Each named move below is a turn or a mirror, shown by a few rows before and after it. Which moves, in which order, take the first row of each later pair to the second? The first pair is answered.
Z:
[ 13 -11  28 -12   7  -6   0 -42  10   4 -16  10   9  13  -5  19  22 -20
  -9] => [ 21  -1  29 -13  15  -8 -12 -37  -2  11 -12   0   9  22  -6  18  16 -19
 -15]
[ 13   6 -37 -12  -2   0  -3  20  -7  -4   4 -23   8  10 -14 -20  13   2
 -15] => [ -7 -10 -31 -17 -10 -10  11  17   6  -7  -1  -8  10  -7  -9 -14  26  -4
  -4]
[ 29  10   1   4 -16   5 -25  -5   0 -12  11  -9 -12   0   9  -2 -16  26
   4] => [ 17   4   3   5 -23  -1  -9  -8  14 -21   8   5 -13 -20  14   3  -2  20
  14]
[-20   3  -7  48 -22  11  -5  24 -14 -36  -6 -31 -30  22 -11   6 -24  27
  16] => [-35 -10  -7  45 -30   4   8  22   2 -42  -8 -13 -23   8  -9  14  -6  24
  29]
Q:
[ -8 -16 -37  21  -6   6  17 -11   2 -19  -3 -14   2  11   0   2 -10   6
   6] => [-12  -7   5  19  20   5  20 -33  10  -6   1   1 -13  19  12   6 -12 -10
  -7]
[ -3  16  11   0   3   1 -12  12  11 -31  -9 -17  -4  19   5   3 -32  29
  -7] => [  0  15  11  -1   1   5 -17   7   9 -31  -8 -15  -5  16   2   0 -30  31
   0]
[ -3  33   9  -5  46  -3  46 -29   4  46 -21   7  17  -1  -9  17  26 -27
 -15] => [  4  15 -59  -5   6   3  47  -1  -2  40 -25 -14  33 -20 -27   7  31  -7
   2]
[-31  18  -9  15  25   2   1 -11 -16   6 -22   8   8  16  -6  28  16 -17
 -18] => [-26   7 -38  19   4   8   0   4 -20  -3 -28   2  21   4 -15  28  20 -10
  -8]
U:
[ -9  -3  37  -8  35  -9  15 -46  14   8  -4  26 -24   2  31  21  23 -31
  -7] => [ 16   3 -44 -13  34  -2  -4  -4 -24  17 -15 -28  18   7 -24  10  30 -41
 -20]
[-29 -11 -42 -18   9 -27  44  -3  13 -11 -13  -3  -7 -10  -1   8  55 -22
  -7] => [ -8  -9 -73  -1 -31 -10  27  18  -2 -26 -10 -24  -4  -7   2  -9  34  20
   3]
[-31  -5 -61  -3  19 -30  41  -3  18  43 -16 -12  25 -38 -22  29  34 -70
  18] => [  10  -14 -100   28  -54    8   10   35   -1   15    3  -36   17  -22
   -5  -11  -13    8   41]
Now pairs of rows:
Each pair is 2 to 3 moves apart.
[  2 -48 -17 -25 -53  12   0  38  16 -18  -8  32  -9   5  37 -40  -5  62
  10] => [ -3 -10 -46 -43  29 -11  -8  34 -26  32 -23 -10  25  27 -35 -21  29 -37
 -49] | U, U, Z
[-19 -18  60 -14  28 -41  -5 -45  58  33  17  14   7 -12   9  17  20 -11
 -12] => [ 17 -28 -52   3 -48 -12 -24  14  20  15  18 -50  32 -11 -17 -31  -4  52
  15] | U, Z, U
[  9  -7  24   5 -35 -12  -2   4  -5 -20   0   6 -21 -11  17 -13  -1  25
  15] => [  0 -11  -5 -10 -37 -23  16  17   0 -18 -11   3  -2 -26   4  -8  12   6
  22] | U, Q, U
[-16  -3 -17  10 -58 -16  26  13  -5  -7 -11   5  14  -8  -5 -24   6  25
  20] => [-21  -1 -31   7 -49 -19  29  14  -8   4 -16  -5  27  -8 -27 -24  13   5
   9] | U, U, U
[ -6   2 -23   2   0   8 -14   7  -6   9  -6 -12   8   6 -17  -6   1  -4
  -6] => [-17   4  -5  -1  18   1  -5  -9  -3   9  -2  -8   7  -1 -14   7   7 -20
  -8] | U, U, U
[ -7 -14 -55  -6 -20   5   8   7 -11  -4  -6  -4  26 -31  -5  -3  16   0
  15] => [-17   1  -7 -17  30 -14  11 -20  -3  13  -8   3  17 -21  -7  13  24 -46
 -14] | U, Q, U
[-16 -28 -49  -3 -36 -16  38  17  18 -14   3   7   9 -27   7  -7   9  25
  35] => [-29 -16 -41 -22  17 -34  36   6   5   9 -12   2  25 -15 -27  17  27 -33
   2] | U, Q, U
[ 36  10  -8  17 -14   1 -24  24  12 -16  -4 -25  -4  27  17 -24 -51  37
  13] => [  5  21  19 -11  60 -28   0  -5  19  19 -13 -13  10  25 -13  10 -11 -46
 -24] | U, Z, U
[ 14  33  32  -6  37   7 -46   3 -37  48   6 -34 -15  58  -7   4 -37 -26
   1] => [ 10  27  58  -3  24   1 -43  -9 -23  40  12 -23 -31  56  14   2 -47  -9
   6] | U, U
[-28 -25 -65 -26 -17 -27  35  21  14   6 -15   7  38 -39 -35  20  40 -23
  25] => [  7   0 -74 -17  -3 -13  -3  37 -23  22  -8 -30  43  -2 -62   1  15 -23
   1] | Q, U
[  5 -13 -54  -5 -19  17  13  13   1 -28  -9 -12  12 -12 -33  19  16   4
  22] => [  6  -9  39   2  -6  14   9 -26  29 -38  -1  25 -28  -1  16  21   5   5
  19] | U, Q
[  7  25 -15  -3   1   0  -4   9 -17   0   7 -11  -9  -3 -31  -4  10 -21
 -23] => [  0  25  26   3   9   2  -8  -9  -5  -5  14   8 -31  -4  -5  -2  -1 -12
 -27] | U, Q, U
[  1   5  21  19  42  -6  -7 -12 -21   1 -15  -8  14   3 -13 -33  -3 -46
 -33] => [-14 -12  51  21  19  -8  10 -25  11 -17 -16  25  -6 -16  28 -33   1 -20
  -5] | Q, U, U
[ 18 -14   2  38 -43  35 -33   6 -25  14  20 -14 -34  30   9   9 -59  65
   4] => [  8  10  33  24  38  11 -33 -17 -39  52  11 -19 -22  42 -27  33 -39 -13
 -43] | Z, U, Z
[ 12  -1  -3  17 -18  19 -11  28  19  -3  12 -10  -8  -5   9 -17 -21   8
  23] => [-13 -13  -2   7  -5  -4  11  13  41   6   5  14   1 -22  11   4   1 -13
  23] | U, Q, U
[-36 -18 -43  -3  13 -12  -9  12  17  10 -40  20  18 -49 -27  36  36 -14
  -6] => [-14  14  37   8  61  -7 -41  -8   3  30 -32  22  -8  -2 -12  37   6 -29
 -42] | Q, U, Q
[ -7 -74 -43   1 -53  15  12  35  38 -16   2 -12 -26 -44 -13 -30   9  28
  24] => [ 19 -25  -9  -6  31  18 -29  26 -18  37  -2 -58 -18  13 -58 -28  -5 -34
 -51] | U, U, Z
[-46 -20  64  17  -7 -29  -9 -26   2  19 -19  81 -17  38  13  20  14 -17
  -2] => [-17   8  20  14  17 -15 -46  -1 -59  45 -22  19  12  68 -40   1   0 -38
 -37] | Z, U
[ 49  -8 -12  10  -2   6 -21  12  -6 -26  13   7  -2   0  -6  -5  -5  25
   4] => [ 40 -10 -37   4  -2   1  -7   9  -6 -17   6   0   7  -7 -20   0   7  16
   2] | Q, U, Q
